In the data rows, 500 means zero.
Some points, each followed by its number:
tensor([543, 425, 309, 516, 475, 470, 585, 506, 563, 694, 419, 652, 524,
        562, 576, 578, 441, 430, 391, 514, 549, 584, 567, 695, 580, 352,
        675, 496, 521, 325, 245, 657]) 0
tensor([560, 564, 571, 333, 535, 634, 378, 503, 516, 587, 570, 565, 552,
        660, 432, 628, 297, 630, 482, 653, 736, 411, 453, 461, 482, 512,
        646, 594, 488, 328, 505, 528]) 1
tensor([439, 574, 649, 533, 576, 663, 305, 606, 550, 480, 597, 452, 465,
        431, 471, 563, 656, 627, 564, 533, 605, 296, 450, 400, 351, 572,
        426, 550, 442, 455, 592, 577]) 2
tensor([236, 658, 964, 646, 794, 523, 522, 268, 392, 149, 532, 340, 247,
        367, 765, 561, 608, 639, 361, 447, 631, 621, 480, 653, 540, 456,
        386, 572, 611, 733, 711, 523]) 3
tensor([459, 817, 641, 362, 628, 550, 358, 524, 636, 625, 649, 515, 661,
        861, 505, 768, 409, 604, 529, 688, 944, 326, 545, 547, 444, 594,
        745, 629, 628, 050, 378, 454]) 4
tensor([397, 495, 718, 552, 683, 541, 314, 481, 385, 345, 573, 506, 345,
        336, 666, 490, 585, 694, 401, 466, 530, 361, 420, 301, 357, 370,
        392, 501, 540, 642, 915, 601]) 5
tensor([538, 305, 498, 581, 770, 330, 588, 433, 376, 454, 482, 702, 398,
        513, 604, 502, 457, 608, 420, 280, 470, 653, 344, 451, 524, 420,
        482, 563, 666, 678, 745, 483]) 6
tensor([599, 286, 502, 561, 775, 321, 595, 453, 337, 456, 441, 717, 428,
        486, 588, 510, 451, 597, 462, 291, 442, 645, 326, 464, 550, 468,
        450, 594, 646, 673, 730, 489]) 7
tensor([327, 486, 504, 703, 532, 486, 524, 420, 652, 503, 605, 399, 417,
        606, 574, 492, 642, 317, 372, 364, 539, 547, 640, 440, 449, 389,
        591, 393, 483, 617, 535, 313]) 8
tensor([045, 606, 649, 611, 445, 524, 791, 518, 481, 402, 704, 144, 402,
        425, 356, 316, 712, 428, 484, 368, 322, 656, 816, 675, 443, 622,
        379, 488, 697, 652, 438, 418]) 9
tensor([643, 428, 438, 569, 356, 498, 438, 572, 669, 482, 499, 539, 521,
        400, 359, 534, 482, 394, 596, 687, 458, 337, 407, 356, 490, 505,
        388, 372, 414, 394, 313, 505]) 10
tensor([313, 526, 552, 680, 558, 519, 508, 404, 652, 497, 643, 394, 427,
        592, 556, 492, 664, 347, 355, 371, 548, 554, 652, 457, 437, 391,
        575, 409, 502, 600, 533, 323]) 11
Which three points above are nearest to each new point? Their numbers follow each, nearest first.
tensor([466, 487, 669, 631, 596, 602, 293, 374, 394, 373, 641, 501, 238,
        408, 465, 536, 599, 587, 497, 496, 571, 485, 333, 337, 405, 420,
        300, 441, 526, 700, 829, 500]) -> 5 2 6
tensor([646, 406, 414, 577, 347, 489, 433, 563, 664, 481, 486, 558, 518,
        367, 359, 528, 471, 404, 590, 666, 431, 340, 407, 340, 475, 498,
        374, 383, 416, 432, 357, 516]) -> 10 2 1
tensor([315, 600, 691, 641, 592, 377, 274, 515, 737, 536, 763, 626, 510,
        650, 597, 676, 341, 382, 352, 720, 726, 450, 382, 411, 383, 531,
        529, 544, 488, 458, 451, 515]) -> 1 2 11
tensor([574, 560, 557, 305, 554, 641, 375, 508, 479, 608, 557, 577, 562,
        659, 411, 628, 321, 639, 479, 638, 731, 405, 464, 458, 458, 510,
        655, 595, 496, 341, 526, 535]) -> 1 4 2
tensor([458, 337, 418, 560, 290, 566, 484, 523, 717, 330, 519, 539, 459,
        323, 339, 393, 417, 315, 494, 675, 257, 648, 368, 487, 457, 564,
        347, 362, 400, 687, 507, 518]) -> 10 8 11
tensor([642, 498, 458, 373, 677, 512, 240, 443, 426, 668, 469, 659, 473,
        859, 616, 584, 477, 612, 493, 575, 801, 400, 408, 359, 372, 422,
        897, 447, 553, 247, 730, 451]) -> 1 4 2
tensor([647, 427, 428, 572, 348, 494, 441, 562, 669, 508, 487, 545, 545,
        415, 372, 522, 446, 410, 587, 667, 467, 342, 416, 374, 489, 500,
        414, 407, 414, 378, 304, 519]) -> 10 2 1
tensor([597, 539, 586, 344, 550, 627, 380, 484, 491, 586, 556, 566, 538,
        643, 437, 627, 311, 628, 479, 649, 729, 420, 432, 440, 466, 503,
        651, 587, 477, 358, 564, 531]) -> 1 2 4
tensor([497, 457, 306, 499, 471, 470, 564, 478, 571, 719, 445, 655, 501,
        575, 592, 571, 440, 436, 411, 479, 549, 587, 623, 693, 578, 332,
        697, 484, 542, 278, 254, 644]) -> 0 1 8
tensor([451, 315, 367, 561, 276, 532, 517, 526, 714, 339, 519, 570, 472,
        334, 324, 372, 412, 317, 503, 663, 228, 656, 409, 464, 462, 587,
        359, 330, 389, 714, 520, 500]) -> 10 8 11
tensor([483, 528, 674, 539, 692, 489, 475, 446, 439, 467, 496, 546, 539,
        582, 574, 540, 506, 485, 379, 480, 693, 580, 402, 678, 599, 567,
        533, 594, 500, 520, 495, 487]) -> 1 6 11
tensor([525, 453, 317, 499, 486, 464, 567, 497, 554, 727, 419, 670, 518,
        576, 607, 576, 413, 448, 418, 486, 552, 594, 599, 713, 577, 338,
        691, 495, 543, 312, 262, 658]) -> 0 1 10
tensor([474, 427, 289, 724, 279, 615, 435, 555, 814, 563, 542, 433, 437,
        445, 221, 477, 510, 296, 477, 470, 348, 393, 478, 295, 436, 472,
        333, 435, 414, 510, 467, 479]) -> 10 8 11
tensor([478, 327, 392, 567, 289, 550, 521, 515, 712, 324, 516, 552, 458,
        293, 353, 401, 419, 298, 471, 683, 247, 634, 377, 464, 470, 556,
        349, 344, 403, 674, 505, 531]) -> 10 8 11
tensor([413, 565, 605, 424, 642, 389, 487, 528, 367, 497, 577, 472, 643,
        535, 489, 531, 560, 690, 558, 556, 526, 628, 504, 578, 454, 700,
        418, 659, 504, 629, 650, 470]) -> 2 7 6
tensor([523, 304, 385, 538, 276, 551, 507, 514, 666, 287, 516, 545, 462,
        290, 323, 385, 420, 302, 496, 686, 199, 638, 352, 477, 464, 593,
        291, 324, 367, 723, 504, 542]) -> 10 8 11
tensor([487, 343, 388, 554, 288, 541, 537, 508, 673, 324, 481, 535, 431,
        305, 364, 380, 418, 319, 499, 653, 227, 640, 384, 489, 494, 530,
        366, 360, 406, 696, 508, 535]) -> 10 8 11
tensor([649, 431, 408, 567, 344, 476, 455, 576, 638, 496, 476, 557, 557,
        400, 386, 536, 451, 414, 585, 669, 452, 344, 401, 348, 485, 503,
        411, 394, 407, 408, 321, 501]) -> 10 2 1
tensor([398, 670, 703, 513, 465, 505, 500, 632, 518, 497, 565, 406, 711,
        537, 497, 477, 408, 616, 575, 495, 577, 469, 444, 563, 489, 725,
        329, 742, 459, 639, 515, 456]) -> 2 1 10
